Rotation paths and how fast each direction turns (degrees each step)
Each turn is a multiple of 5 degrees from 10 to 175, or 0.
Each row of a path follows its step; steps can be skipped.
Path 1:
step 4: [-16   0  -1 -15  16  -5   6   2  28  -6 -19 -22   3 -13   4 -23 -21  11
 -19  11   2  33  13 -35 -21   6  15 -13  25  -7  -2   7   9  -1 -10 -21
   9 -18  -3  22  10 -11 -24  23   0]
step 5: [ 13  -6 -15 -12  -7 -21   7 -14  -9   9  -2   4  -2   5  -4  -1 -12   8
  -7 -31 -12  34  23 -23  -9 -23   8  -1 -13 -11   0 -50 -10 -12  -1   7
  12   0  21   0   7   0  -2 -22  36]
step 7: [-23 -17  11   9  10  -6  23   6  31 -16  11  21  -2 -20 -23   2  -5 -25
   0   6 -26  25 -15   2  -3  24 -12  -7   7 -22  32   7  -1   4 -12  -4
  17   7 -12  -8 -10 -13  -6  33 -11]
step 9: [  7 -27  21   7  -6   8  21  -1   4   5   2   9  24  20  -3   2 -13  17
 -31 -25  -3   7  17  13 -14   2   2   1 -13  44 -26   8 -12   4  10  -5
  12 -29 -20  -1   1   4  -4 -27   9]
step 10: [-11 -20   4 -19  -7  -1   0  -1  22   0  14 -10  -4  10 -22   7  -7   7
   2   2  -7  35  -1  -3   8  -1  16  10  29 -14  11  16  29  10 -11  10
   7 -55  -5 -11  32 -13  -6   3  -9]
step 11: [ -1   4 -28 -14 -20 -24  21 -11  25  10 -18 -14 -13  -4   1   3 -15   2
 -10  -2  -9  25  -5 -17   6  15   6  -7  20 -43   4 -10 -11  -3  19 -28
  -6   3  16   5 -24 -15  -8 -13  23]
step 12: [ 16 -13  -9  -7  13   4   2 -13  12  24 -13  11   8   2   5  21  -1  18
 -30  -3   9  15  16   5 -32  -7 -18 -27  -7   8  31 -16 -26  20 -16   6
  20  19  -8  12  -1   9  17 -12  26]
step 14: [ -1 -13 -13  23 -20  -8  21  -5   8 -33   8 -29 -11 -12 -20 -26 -19 -22
 -25 -16 -28  15  -4   5  26   2  -7  -3   9 -12  23  16 -10  -5  -1  -5
  -3  -2  -5   5  -4  18 -14 -15 -26]
step 15: [ 30 -17 -27  15  -5  23  31   8  12  16  -7  12   6   8  11 -17  -4 -16
  -9 -10   0  21   0  10   2   1 -23  -3   5  10  -6   6 -26  -1   6  19
   1 -29 -18  -3 -22 -27  16  -9  28]
step 16: [-28 -17  11   2 -11  11  10  -2 -11   7 -17   2  -6  30 -22  32 -23  39
  -8  10  17  13  14  11  -7  23   2  -4  22   8  -4   8   1   3   7   3
  -2 -14 -20  -9  21 -28  24  -4   4]
[  2   3   0  -6  -3   1  -1   4   4  -2  -2   0  -1   4  -3  -4  10  -3
  -3  -3  -3  -5  -5   5  -3   3  -2   8   3 -14   4   4   0  -4   5   6
   5  -8  -2  -3  -6   8  -6  -2  -6]
95
[  1   6  11  -7  -2  -2  -4   5   1  -4 -11  -3  -2   1   2  -7   3   2
  -2   2  -2  -1  -1   3  -3  -3   4  -6  -5   5   3   1 -11   2   0  -2
   8   7  -4  -4   7  -7  -6   1  -3]
80
[  6  -3  -7 -10  -5  -6  -7  -4  -3   1  -3   2  -2  -1   3   4   2   8
  -1   0   2  -2  -4  -3  -6   3  12  -2   3   2   8  -7   3   3  -1  -8
  -1  -7   4   3  -1   2  -5   6   5]
55
[ -1  -2  -1  -8   5  -1  -2  -1   1   3  -5  -1  -2  14   3  -5  -2  -2
  -4  -4   8  10   4   2  -2  -2   0  -5   0  -2  -7   0   7  -3   8   2
 -11  -4   2  -2   1  -6  -3   1  -6]
60
[ -5   2   6   1  -2   7  -1   2   0   0   7  -2  -2  -2  -1  -5  -4   7
   6   3  -6   1   8   1   1  13   3 -11   2  -7   2   0   5  -6  -4  -1
   0  -4   5  -3   4   0  -1   9  -4]
115
[ 3  4  3  6  5 -1  0 10  2  8  0  1  0 -5  5 -3  4 -2 -2  4 -1  5 -4 -4
 -2  5  1  3 -3  3 -8  6 -4  3  6 -5 -2 -6 11 -9 -7 -1 -5  4  9]
170
[ -4   5  -6   2  -5  -3  -2   2  -2  -9   1  -4   2   7   0  -3  -2  -5
   1   4   1   9  -4  -2  -1  -2  -2   4   0  -5   1   0   3  -9  -5 -13
  -2   5  -4  -7   6   7  -2   1   9]
115
Path 2:
step 0: [  3  -1 -10  20   6 -15   5   1  21  -8 -13 -23  -2 -21   5  -5 -13 -14
  -1 -22  17  11 -16  23   8 -16  24  15  22  12 -14 -25 -23  -9   8  35
   2  13 -10  21 -41  -3  -3  -3  13]
step 3: [-22  18  16  20   5  34  -1 -11  10 -16  16 -20  35  -5  -5 -17 -14  16
  17 -33  -4   8  -9  26  -4   7 -28  22  -1   7   6  -8  -7  18  14  31
  -2  -2 -18   2   0 -15  -2  -2   8]
step 5: [ 15   2  -8  21  10 -15 -36  26   2  -5 -34   5 -28 -11 -15  -9   9 -24
  -6  -7  33 -12  10 -16   4  23 -17  12  23   4  27  -7  15 -25 -11   2
  15   7  10  13  -7  -4   4 -13  -7]
step 6: [-10  12  -5  19 -14  14  13 -26   1  -4 -13 -22  -2  -9  17 -11 -14   2
 -28 -21   5  14 -20  12 -42  24 -19  -6  -6  -6  23  30  -2  -1  -1 -11
 -14  12  14   8  11   0 -20  18  24]
step 8: [-39 -15  13   3  -3  -9 -10  45  19 -28 -23  -4  -1  -5 -10 -19  21 -15
  13 -14   0  15  -3  -9   8 -21   0  16  11  14 -11  -9 -13  -1  -8  21
   6   6  11  -5 -30  -8  22  -7  25]
step 10: [ 19  19 -25  -6 -16  -1  -7   1  -4  20   9   6   1 -36 -20  -6  13 -25
  10  20  -7 -17   0 -30   6  21   3 -27 -18  11   5  25 -19 -31  -2 -16
 -12  12  10  -1  15   2   0  20  -8]
step 12: [ -8 -14  19 -36  -4   1  32   3  20   2  11 -13   8  -9   7   7 -16  22
   9 -11   3  40 -24  -2  23   1 -13  -2   3  -8 -11  -8   0   4   6  40
 -24  -9  -1  14  29   7   1  -9   2]
step 13: [ -5 -23   4  -4  33 -10 -36  17   0  11   2  -4  -3  -3 -13 -11  -3 -28
  21   1  11 -24  14 -30  11   2   3 -19  17 -28   2  -2  -7 -24 -25  14
  -8  11   0   2  16  18  15 -12 -21]
step 14: [  9  -4 -12  31  -9   8 -14 -11  -5   9 -13 -20   9  12 -11 -19 -11   3
 -22 -17  -1 -15 -30  -6 -23  28  14  28  -5   3   9  -8   5 -28  -2  13
  30  21  22  15   6  10  -4  17  21]
step 16: [-15   1  -8 -22   9  -4 -22   5  34 -23 -10  10 -30  -3   1 -28   7 -10
  32   2  -7   7  18 -10  24 -26 -18   6  -1  -4  -9  23 -13   9  14  13
  23   7  21 -12  -1  29   4 -12   3]
[  0  -5   7   1   3  -5   3   1   6  10  -7   7  -5 -10   1  -1   1   3
  -5  -5  -5  -7   4   0  -2   0   1   2  -2  -3   2   5   6  -5  -7   0
  -2   4  -6   6  -1   5   1 -13   1]
90
[ -1   0   5   2   4   3  -5  -2   0  -5  -1   5   3   6   5   4  -5   2
   4  -7  12 -13   5   2   4   3  -4  -2  -5  -2   3  -6   2  -2   1  -6
  -1  -4  -7  -2  -2  -7   0  -2 -10]
175
[-2  1 -7  2  1 -4  1  4 -5  4 -4 -5 -5  1 -4 12  2 10  1  5  0  5 -1 -2
  8  9  1 -7 -7  2 -9 -3  8 -1  3 -2 -7  2 -1  0  7 -1  2 -3 -3]
135
[ 1  7  7 -6  5 -3 -6  2  2  3 -2 -3  1  3 -1 -6  4 -6  0 16  4 -4  0 -2
  3 -5  0 -5 -7 -6 -3  8 -1 -2  5 -2  0 -5 -8  2  5  4 -1  2  2]
125
[-2 -8  4  9 -4 -9  1 -6  4  4 -5 -2  4  5  0  6 -7 -3 -2  5  2  0 -1  7
  0  4 -1  8 -8  3  5  3 -4  7  0  9 -4  0 -2 -6  4 -1 -3  2  7]
130
[  1   3   1   3 -11   4  -1  -4   4  -4   4  -2 -12  -1  -7   8   2  -7
  -2   1   3  -6  -6   2  -1   3   9  -2   2  -7   1  -2  -5  -1   0  -3
   7  -1  -1   1   6  -7  -3  -8   5]
80
[  3  -4   1   2  -2  -3  -7  -4   3  -6   5  -2   1  -4   5  -2   7   8
  -4   2  -4  -3   1  -1  -6  15   3   3   3   5   3   3  -3  -6   6 -10
  -5  -7  -1  -3   1   7  -3   4   0]
85
Path 3:
step 0: [ 17  -3 -40  -6 -22  12   0   0   2  21  -6  10  -5   3  -2   3   2   3
   2  -6  -8 -31 -15  12  13  17  -3   9  -3  -7   7   0  -6   4  -2  20
  -7  13 -10   6  20  18 -36   0  -5]
step 2: [-13   8 -24 -22   5   8   5  -5  12   7 -17   0  -7 -13  11  15  -7 -27
   7  16 -11  12  -3  28 -12 -12 -21   0   0 -26   1  -5  26   5   5  -7
  -7   9 -14   4  -9 -17 -33  -2   1]
step 3: [ 10 -18   1 -14  11  -8   2   3   2  -6 -15  -2  -7 -22   0  14  -2  -7
   4  -8  -1  -3  -5  14  22  -3  12  12  11  -6  22   0  -1   8  -2  24
   4  36 -13  19  15   1 -39   5 -18]
step 6: [ -3  -5 -17   4   0  17  -6  14  39  -1 -17 -29   6 -13   9   7  -4  10
  -5  11  -3 -19  -1   3  16   6  -3   0  -8  -4  27 -10 -25  12 -10  19
 -14  14 -10   2  16  -5 -24   9   2]
step 7: [ -1  -4  -6   2   0  24  -5  16   5   3 -18 -12   9  -8  10 -14  -2 -17
 -15  19  16  -2  -1  14  10   3  -8   5 -23  -3  15  39  16 -10   8  16
  16  -4   2  -3   6 -33 -26 -10  -2]
step 8: [ 15  11 -25 -16  11  26  -9   5  -5  18  -5   3  -9 -24   2  -9 -21 -12
  -2  10 -25  12  -9  11   0  20  15  18  16 -11  -2  13   2   8   6   3
  -9  11 -21  -8  13 -12 -24  -4  12]
step 12: [  9   0 -15  -1   5  -4   0  27  10  14  11 -11  20 -15  19 -15  10   3
   3  18  12 -14  14  -5  -8  -5 -17  26  -2  -4  29   4 -12  -1   4   3
  -3   1 -17  36  10  -1 -27   5   6]
step 14: [  9  -4 -21   7  12  13   6  24   5   8 -14   3  26 -10  -3  10  -5  -4
  20  24 -12  15 -14  12   3  11   6  -1   7 -34   1   6 -21   4 -10  16
 -16  16   4 -14   7  13 -24  15  -7]
step 15: [ 12  -3 -24  -5 -29   8   9  32  -4  30  -5  -1  14 -12  -2  -7  -2 -10
  -9   1  18 -23   1  11   1  -1  -2  21  -4  -3  22   9  -4   7  -2  24
   8  10  19   4  -2   3 -10  -3 -24]
step 16: [ 17  20 -25  10 -10  12   6  12  -8  18 -14   3   3   2   4  14  -2  -9
   9   1 -16 -12  11  14   3   8  -4  13 -16   5  -7   5  25  33  15   3
 -25 -10   5   0   4 -23 -31   1   9]
[  4  -5  -5   4   3   2  10   2  -4  -8   8  -5   3   3  -6 -10  -2   3
  -2   3   0   2  -4  -2   1  -1   7  -7  -4  -8  -8   4   9  -3  -5  -5
  -4   2  -2  -4  -1  -5  -3  -2  -1]
115
[ 5  1 -7  4  6 -2  7 -1 -5  6 -7  2  4 -2 -2 -9 -1 -1 -3 -3 -1  2  5 -4
  3  7 -7  9  3  9  0 -7  4 -1 -2 -6 -2 -7 -8  2  1  2  4 -6 -2]
95
[ 1  1  9 -3 -2  7  5 -4  0  2  0 -7  6 -8 -9 -4 11  9  2 -3  6  2 -7 -1
  2  3 -5 -2  4 -3  8  1 -2 -1  5  3 -9  0  3  5 -4  1  1 -3  0]
130
[  6  -1   3   3   1   1  -8  -7   1  -6   2  -2   3   5 -10   0  -5  -3
   0  -8 -14   0   1   4  -1   6   0   4  -3   4  -5   0  -4   3   4   5
  -8   8  -1   3   2   2  -4  -5  -1]
135
[ -1   2   3  -4   6   2  -8   0   7   0   1  -7   5   5   5  -3   6   0
   0  -2  -2   0   5   4   8   2  -6   2  -1  -3  -1   2   5  -4   2  -7
   6   3 -10   7  -7 -10  -3   2   7]
70
[-7  0  1  9  3  3 -5 -2 -3  0  6  1 -3  1 -1 -8  9 -8 -3  3 -4 -1  5 -1
  2 -8 -7  0 -2  5  2  7  4  8  2  4 -2 -8  8 -1 -1 -8  2 -2 -8]
125
[  2   3   6   1  -2   3  -7   8  -2 -10  -5   4   3   3  -1  -3   4   4
  -5 -10  -1  -3   0   7  -4 -10   0  -1   8   2   3   1   1  -1  -6  -9
  -2  -5  -4  -8   2   6  -1  -3   2]
0
[ 2 -5  2  2 -9 -2  3  7 -8  6  0  3  5 12 -1  8  6 -5  7 -1 -3 -2 -4 -6
  3 -2 -7  4  1 -7 -4 -4  2  7 -2 -3 -1  2  1  2 -9  5 -4 -2 -2]
20
Path 4:
step 1: [ 13 -15 -28 -25   8 -23 -10   0   9  17   5   7   3 -34  -8  -4 -15   2
  15 -15 -28 -12   5  20  10  12  17   7  14  -8  -5  18 -11  14  19 -33
  -7 -12   2   1  21  -3   1  11  24]
step 4: [  5 -16 -26   0  31  -8   4  -8 -11   8 -29  12  18   5   6 -16 -14 -29
  16   8  -1  -6  12  21   6 -10  17 -11   9 -28  11  14 -10  21  14  24
  17  14 -21  -4  10  -6   0 -15  15]
step 5: [  8   6  -1  16 -33 -13 -10 -10 -16  19 -10   0  -1  11  21  -6  23  10
 -21  13   3  18 -16   1  23  14 -14  33 -27   4  -5   6  12 -25 -16   8
  12  -7  11  25 -17 -18  14   7   7]
step 7: [ -3  12 -20  14  -3  30 -38  -2   3  -5  -4  -3  29  11  31 -11   8 -15
  -6   6 -11 -18  25  -8 -12  -4  17   4  14  13  11  24   0  13  10  15
  -2  21  10   6 -16  -8  -6  -4  28]
step 9: [  6 -12  -1   8  14  -5  -1 -16  -5 -15   2 -23 -18 -22   6 -35 -30 -13
   9   9   5   0   3 -23 -19   9 -17 -17   3  14  24  17 -25 -11  -1 -13
   7  19 -15 -10  29   0  -5  21   1]
step 10: [-36   7  18   4   0  -8  -9  -1  20  12   1   7  38  19  40  -7   7   1
  22  13   5 -13  12  -8  30 -27   6  14  10  10 -14   5   8   8   0  -3
  11 -14  26   2   1   4  16   2 -10]
step 13: [-19  22  -8  -5 -37  -9  26 -15   7  -3 -22  -4 -19   4  13  17  26  20
  22  -7  17  -3  30   0   2 -24   4   3 -12  -4  -9   3   4  27  -3   1
  10  15   7  23  -8  22  11   5   2]
step 14: [  7 -14   5  10   3  -3  -5   2  -5   8  -7  13   8  12 -28  28  -8   3
   9 -14   7  12  -4 -15 -22  25  -4   9  15  10   3  13 -18 -30  16   1
  46  -7 -19 -24  -4   0 -31   4 -10]
step 15: [ 20   4 -12  -7  12 -14   0   3   1  21  -5  -2  22 -10   5 -17   3  11
   6  27 -12 -23   1 -28   9 -12  -1  -8  -3 -36 -15   5   5  -1  44  14
 -23   2   1  29  13   6   5  12   9]
step 16: [  2  -3  -1  -2 -17 -11  13  -4  16  -1 -12  -7 -30   7 -10   3   2   5
  -5  -1 -11   6  20  30  11  21  -3  20   0   9 -28  26  24  -8 -23 -10
  29   4  30   6  12  10  -9 -14  28]
[ 5  1  4  0  3 -8  3 -3 -2  1  4  2 -1 -9 -7 -2 -4 -2 -3  2 -1 -3 -2  1
 -7 -1 -4  9  8  3  9 -1 -9  9  5  4  1 -5  2 -9 -1 -2 -5  0  5]
135
[ -7  -4  -1   4  -2   0   2  -8   4  -5  -7 -14  -2   1  -6  -4   0   2
  -7   3   2   3   6   4  -3   7   0  -9   5  -4  -1   6  -6   1  -3   6
   0   3  -3  -1  -1   0  -3 -10   0]
155
[ -2  10  -2  -5  -1 -14   0   5   1  -1  -5   3  -1  10 -11   4  -6   5
   2   1  -2   1   0   2   2   7   2   2   5   2  -7   0   2  -1   6   3
  -5   5  -8   1   1   1   2   5   6]
25
[-2  1  6  0  3 15  3  3  8  0  2  4  9  3 -6 -1  8 -1  2  3  4  0 -2  3
 -1 -2 -8 -5  2  9 -5 -1 -1  0 11  3  1 -3 -6  3 -2 -3 -3 -1  6]
95
[ -5   0   6   1   3  -3   6   5   7  -2  12   3   1  -2   5  -6 -10   1
  -5   0  -4   4   2   3   4  -2   2  -9   6   4   1   6   1   0  -4  -6
   1  -6  -2  -2   7  -2  12   1   3]
45
[  7   6   9  -4   0  -6  -3  -9  -2   5   5   0   6   2  12   9  -2  -2
   3   6   5  -7   1   3  -8   3  -2  -5  -1   0  -3   0  -1  -1  -1   0
  -4   3  -1   5  -1  -1   5 -11   4]
135
Path 5:
step 1: [  5  -8   8   7  13  -8   6  36   1  23 -12 -14 -34  -7   0  -7  16   0
  -7  19  14   8  -2  38   7  -7  -1   3 -23 -21 -21 -10  12  -6  34  32
  -9  -5 -12 -25   4   7   6  15   4]
step 3: [-19 -11 -10   7 -11   3 -28 -22   1  24  -5   7 -13   8  39   5   8   6
  16  16  -8   3 -11   7  16  16 -12 -28  12  -9  28  32  17  -7  21   7
  -9   2  10  12  -3 -17  32  -4  -4]
step 4: [ -4  12  25 -16  13 -12 -14  -1   8   2  -2   3   3 -13 -10   9  15  13
   0  -5   2 -19 -33   5  14  -1  14   3   7 -44  29  50 -10 -21  10  15
 -13  -8  11  15  -7  21  -7  -4   6]
step 5: [-26  -1  24   4  11  18 -19  11   7  12   5 -17 -27  22  -3  14   2 -14
 -13 -10  -2 -25  14  18 -17   5  -9   4 -23 -35 -10  11 -21   2  -7  17
 -16 -35  -5  11  -4 -13 -21 -16  -8]
step 6: [ -3   5   4 -14   5 -20  -9  19   5  16  41 -44 -10 -20  14  14   0  -5
   7 -11  -8  -2  21  23  11   2  -5 -15 -10  15  17 -10   8 -16  20  17
 -12 -12 -16 -17   4 -12 -25   2 -25]
step 9: [ -7 -18  -2  -5  -1  -6   0  20 -16 -18  -9  -1 -37  -8   3  22   2 -25
 -14  14  32  -9 -10  41  18  10  12  18   1 -37  10   3   2  -1   7  11
  20  -4  16  -6 -16  15 -16  15   6]
step 10: [ 15 -14 -40 -17 -10  15   0 -18  10 -10  19 -18 -32   5   3  14  -6 -25
 -12  14  -7  -4  15  -2   1  21  13 -16   2 -13  -1  31 -19   7  -6  11
   0 -34  -4  -7  -4 -11 -11  19 -23]
step 11: [ 17  -9 -21  -1  10  -7  -5  -2  14  13  16  -7   1  -8  24 -10 -16 -11
  32  12 -16 -37 -11   2   7  13 -11 -33   1  -9  12  11   8  -2  17  31
 -18   8   7 -17 -36 -24   7   7   8]
step 14: [-19   0  -2 -31  -5 -13  13  24  -7   5  15 -31 -24 -36  32  28   9 -18
  10   8  -7  10  -1 -11  21   3  33   3 -18   7  22   9   1  -7   1  -4
   1 -11   4  -9  15   2  10   9  11]
step 15: [-16  15 -15 -10  15  -2  13  -4   6  30   5 -13 -10  10   9  -2 -11  -1
 -15  31  15 -20 -14 -40  19  11  -7   2 -12 -10  10  35  13  26   1 -18
   1 -28   8   3  -2 -31   2  10   9]
[ -1   1   4   6   3   2  -3  -5  -5   4   1  -2   9   2  -9   1  -4   4
   1   5  -3  -2   0   5  -6 -13   4  -1   2  -6   3   3   0  -1   7 -10
   0  -2   9  -3  -8   1   6   3   5]
90
[ -1   1  -4   6   2  -1   1  -4  -1   4  -6   0  -1   9   2  -8  -1  -2
   7   1   0  -1  10   1  -3   4  -6   4   0   1  -4   7   9  -7   2  -6
  -4  -8   1  -3   6  -1   2   2 -13]
145
[ -4  -2   1   4  -4   9   0   4   1  -4  11   8  -7   8  -3  -1   4   3
   1   3  -5 -10   9 -10  -3  -1   2  -6   2  -2   0  -6  -3  -4  -5   0
  -1   0   1   3   2  -3   6   2   0]
135
[ -2  -4   8   0 -10   5  -3  -2   1  -5  -3   4   2  -2   2  -7   5   1
   3  -3  -3  -2  -2   8   4   6  13  13   7  -4   2   3   5   0  -5  -5
  -2   0  -1   2  -2   1   2  -7   0]
80
[-5 -5  2 -1 -1 -3  3 -4 -3 -1 -5  5 -4 -1 11  2 -1  9 -5  6  1  6  6 -3
  6 -1  4 -5 -2 -4  0  1  9  2  0 -6 10 -1  4  3  7  5 -1  7  6]
60
